128 stands for zero in the data rows.
The same things were measured in two ways. The second way is not exact.
First some of them both ways: the first way, then the second way, then a blank line.
85 135 172 102 98 87 90 116 165 91 141 103 154
136 150 151 149 147 145 84 128 69

160 129 67 143 118 138 159 153 67 169 128 125 93
116 114 91 109 90 130 173 157 184

69 143 195 96 101 95 83 107 185 82 136 113 164
135 156 160 146 156 132 64 108 56

161 98 104 141 150 122 142 156 78 164 120 144 109
134 92 113 129 113 139 164 128 158

131 148 122 127 155 153 135 144 123 128 97 140 114
118 136 135 98 139 127 135 125 146

73 135 183 97 93 89 82 115 177 83 135 108 159
138 157 153 155 158 139 76 116 63

168 109 88 156 170 152 170 152 69 165 116 155 105
132 90 109 109 99 118 172 130 180

88 128 193 104 123 110 93 102 185 80 120 109 160
129 154 178 140 160 123 86 99 68

104 131 173 126 91 107 108 83 181 117 163 116 157
131 137 140 175 138 112 90 125 89

171 127 82 150 136 159 166 131 75 168 123 141 96
114 112 98 113 90 121 179 147 181

88 129 176 105 127 127 107 111 180 95 123 111 148
127 148 160 133 156 124 90 109 85

151 152 100 138 152 171 146 132 115 138 93 142 106
117 137 126 91 123 120 161 131 166

174 129 76 161 127 152 165 143 75 165 134 147 100
114 114 88 129 90 123 179 149 187

172 121 66 159 133 149 164 140 67 169 128 150 95
128 112 87 121 91 117 178 147 188

162 101 107 139 159 125 150 148 73 153 126 148 110
134 90 109 119 106 135 157 124 155

133 157 113 128 150 153 120 135 133 124 93 142 118
127 159 123 98 139 134 136 132 149

130 153 132 118 153 146 117 144 141 119 87 141 122
119 141 138 101 153 132 127 120 131

95 126 156 115 130 131 104 118 178 103 128 97 145
136 149 166 131 162 130 106 119 100

86 116 160 115 100 87 84 128 156 103 160 100 149
149 144 147 154 146 150 88 124 84

163 134 64 154 120 142 158 146 68 166 134 136 102
117 114 90 117 84 134 172 162 173

163 99 95 140 158 125 149 159 65 161 122 149 107
138 97 106 116 103 134 157 127 159

177 102 104 142 160 123 154 155 73 158 116 147 108
125 84 116 131 106 135 165 125 167

165 103 99 147 160 136 159 153 75 159 116 155 111
129 98 109 112 107 121 166 131 165

75 123 178 114 97 80 84 112 161 95 155 107 151
151 145 146 161 148 139 69 125 70

161 96 106 147 160 135 159 146 82 156 116 151 114
129 95 118 123 111 116 164 125 156

153 154 104 138 148 165 146 135 122 139 96 147 111
110 136 114 102 122 118 152 139 167

168 117 95 152 172 156 166 137 78 157 111 158 112
128 96 112 108 98 109 173 129 171

142 122 111 126 169 129 143 158 83 135 102 159 118
138 108 123 97 119 131 146 119 140

163 102 99 148 149 121 154 153 81 162 122 143 113
134 97 112 129 118 133 164 130 166

83 132 198 113 113 120 100 86 201 80 137 115 162
135 150 169 155 162 109 77 106 64

96 127 188 120 81 109 105 82 201 110 169 108 163
120 138 152 183 149 113 82 114 68

96 129 163 125 84 112 95 88 190 117 168 110 164
140 141 137 169 150 116 95 134 80

108 131 178 123 91 112 103 75 198 111 158 108 170
129 137 146 176 151 116 95 118 80

160 123 72 152 125 143 157 147 80 164 130 142 103
129 123 90 118 101 129 167 152 177

168 133 62 142 119 148 163 151 65 161 126 130 98
115 121 88 106 86 130 181 154 179

82 132 179 105 96 85 89 116 176 91 140 116 155
134 143 149 159 153 135 75 118 71

168 122 87 153 144 155 161 137 83 162 126 147 107
125 105 106 117 98 120 168 140 171

169 139 81 141 128 158 165 141 84 164 126 138 109
110 119 98 101 98 123 173 148 177

176 125 65 156 132 149 167 147 67 170 129 147 102
118 111 94 121 89 125 171 154 187

126 151 124 124 159 140 116 149 135 116 83 153 119
124 142 134 104 154 134 120 124 134

96 127 167 121 74 112 95 75 195 116 177 111 173
137 136 136 180 144 116 88 123 69

102 133 188 119 86 111 103 83 198 109 163 109 168
121 141 148 180 146 114 86 118 72

134 157 119 125 147 162 131 136 135 125 96 143 113
109 145 126 96 135 123 135 128 148

84 125 201 110 117 122 95 84 199 86 143 111 157
139 141 169 154 157 120 74 91 62

161 99 108 134 156 117 149 159 71 159 116 155 104
131 88 105 124 106 139 153 125 154

163 98 111 137 154 127 155 161 65 160 124 143 101
133 90 112 121 102 131 159 121 161

158 102 103 138 148 115 141 155 78 158 126 141 112
130 99 110 130 113 140 157 127 148

180 135 79 153 150 172 175 136 88 155 117 139 104
107 123 110 103 95 114 179 142 190

153 124 85 143 121 128 146 145 92 154 142 135 108
125 114 103 133 99 138 151 152 167

69 131 198 110 99 83 83 97 187 82 150 103 167
142 147 165 159 163 130 56 120 51

171 128 61 161 125 146 166 143 65 171 135 142 101
120 121 86 119 85 123 179 167 185

172 101 102 144 154 123 155 162 60 157 125 146 106
127 89 111 124 94 135 162 130 161

89 130 195 113 120 114 95 87 185 91 134 115 157
137 141 165 150 153 121 80 105 74

Then 24 more things, the second way only, each followed by its number:
137 142 159 124 154 131 106 113 104 0
119 116 97 112 103 134 159 140 170 1
106 127 126 98 113 119 161 131 168 2
118 157 131 101 137 122 135 131 144 3
117 150 134 103 140 118 130 119 141 4
117 126 106 102 89 150 159 146 163 5
151 144 150 154 148 130 78 124 72 6
138 138 160 114 149 132 114 107 117 7
139 135 163 129 164 138 99 98 98 8
118 153 136 100 140 131 130 124 134 9
133 141 165 133 167 128 92 104 96 10
134 149 166 170 162 111 76 108 69 11
118 114 85 117 89 141 169 160 175 12
147 142 137 157 153 139 80 124 75 13
144 151 140 163 150 141 79 128 66 14
128 103 105 123 107 117 164 136 167 15
116 117 91 104 98 136 160 145 170 16
121 141 127 96 124 122 139 130 153 17
112 116 93 108 88 123 175 154 182 18
121 141 137 103 147 126 136 124 136 19
131 103 118 112 100 118 163 144 171 20
144 144 158 131 155 128 89 108 87 21
119 141 144 176 150 110 91 124 76 22
136 104 99 129 103 130 161 143 169 23
Which numbered row above is the same thing as each row below? Its number follows it:
101 128 156 111 137 132 110 116 173 100 126 108 143 : 0
136 158 109 130 150 158 136 133 128 126 95 147 116 : 17
89 133 166 105 130 119 100 105 183 92 130 111 154 : 21
171 129 72 150 128 159 169 147 75 162 128 136 98 : 18
154 132 84 126 123 135 148 154 71 143 121 121 98 : 5
129 147 122 124 154 151 128 140 127 119 87 150 117 : 19
Then 24 more things, the second way only, each followed by its number:
120 114 102 113 99 137 165 151 179 0
117 115 86 112 84 134 168 161 182 1
105 143 121 98 138 133 138 127 152 2
115 113 97 118 96 139 155 149 168 3
101 116 96 102 95 119 179 142 200 4
129 99 117 120 109 108 160 128 159 5
115 146 129 91 137 128 135 124 134 6
128 106 86 116 93 133 174 161 177 7
135 142 165 132 162 134 102 102 91 8
137 140 154 175 151 115 86 114 60 9
119 147 135 94 133 126 124 122 141 10
147 144 150 173 152 122 77 120 52 11
126 113 79 119 95 133 157 165 180 12
132 105 110 115 90 119 186 148 178 13
103 139 136 97 123 127 142 131 151 14
114 115 100 116 93 132 167 147 193 15
123 118 91 121 98 129 163 147 171 16
128 134 137 182 155 115 85 117 84 17
122 120 97 106 109 121 174 150 171 18
121 147 141 100 141 126 120 117 128 19
109 160 132 95 147 128 132 121 136 20
126 118 92 128 96 133 159 158 165 21
147 136 165 129 157 133 101 106 92 22
136 93 117 125 105 138 163 121 163 23
Which numbered row above is the same thing as each row below? Its number follows it:
166 124 63 150 117 135 164 157 62 163 133 137 96 : 1
90 117 156 103 138 122 104 116 170 94 130 102 148 : 22
133 158 125 122 159 152 128 137 131 116 91 138 118 : 6
138 163 118 120 142 160 130 143 139 122 102 134 117 : 2
158 131 76 146 132 154 157 139 89 156 120 137 112 : 18
96 124 171 100 136 121 101 116 183 92 121 108 154 : 8
Then 24 more things, the second way only, each followed by its number:
115 129 92 119 90 139 164 158 163 0
136 100 104 123 106 145 156 133 166 1
131 156 150 148 159 136 80 110 54 2
135 153 169 150 155 131 63 108 59 3
133 90 110 122 105 132 156 132 154 4
120 152 136 98 142 126 125 125 144 5
116 132 146 177 149 117 96 122 71 6
146 133 167 128 161 128 104 97 102 7
128 150 162 147 169 135 75 111 75 8
139 136 163 124 169 134 106 104 106 9
150 148 145 167 141 118 82 120 68 10
139 146 169 129 156 134 96 108 96 11
139 155 166 156 163 107 75 104 64 12
151 134 143 155 148 148 77 123 71 13
126 125 93 120 93 126 172 151 177 14
125 144 159 155 145 118 97 108 85 15
147 139 131 168 140 127 74 125 78 16
124 106 91 118 100 119 157 145 175 17
134 142 166 133 157 128 90 107 92 18
136 142 169 152 152 108 89 114 72 19
125 99 112 117 116 130 155 124 157 20
108 122 112 113 110 127 157 140 165 21
119 119 92 122 88 132 166 160 172 22
133 151 164 169 151 112 84 111 67 23
Which numbered row above is the same thing as each row below? Its number follows it:
153 132 75 136 105 128 147 154 72 152 134 125 105 : 0
161 108 110 135 163 127 155 155 81 152 115 151 114 : 20
160 99 98 133 147 115 150 157 68 161 125 144 114 : 4
102 129 185 115 88 120 100 87 200 109 158 109 176 : 6
94 126 161 108 134 128 104 114 179 99 124 106 144 : 11
85 135 193 121 97 122 94 72 205 89 163 105 174 : 23
Then 24 more things, the second way only, each followed by its number:
140 137 168 133 167 134 97 96 87 0
138 135 162 160 153 116 76 108 68 1
110 128 103 106 95 127 162 140 173 2
142 124 159 122 161 133 120 107 122 3
119 99 105 118 100 122 175 149 172 4
148 144 146 158 149 136 71 116 66 5
119 112 114 126 101 114 177 139 176 6
98 130 112 112 101 138 158 140 167 7
107 108 108 106 98 110 186 134 189 8
146 152 161 141 167 132 77 115 60 9
144 153 149 153 166 128 77 121 53 10
124 128 129 96 136 135 127 121 140 11
145 146 140 150 163 138 74 125 66 12
121 116 93 114 100 132 162 159 176 13
128 102 94 120 102 132 169 151 184 14
147 144 156 156 148 133 71 116 50 15
144 131 161 127 164 128 120 103 108 16
135 161 158 144 166 140 64 120 50 17
135 87 107 119 95 132 169 126 165 18
128 127 92 118 101 134 150 148 162 19
146 140 151 159 147 144 76 118 71 20
154 145 153 166 149 134 72 111 66 21
100 118 106 113 92 123 162 137 174 22
137 130 166 130 162 130 118 103 116 23
Which numbered row above is the same thing as each row below? Its number follows it:
185 129 85 154 163 178 176 137 83 165 110 146 104 : 8
77 123 187 109 101 87 82 102 174 89 151 113 154 : 21
87 122 196 119 114 110 98 88 182 94 151 119 156 : 1
110 113 146 103 147 116 117 126 168 110 121 108 142 : 3
81 131 170 100 94 83 81 118 169 95 146 112 156 : 12
161 131 68 142 120 136 156 147 79 161 130 130 107 : 13
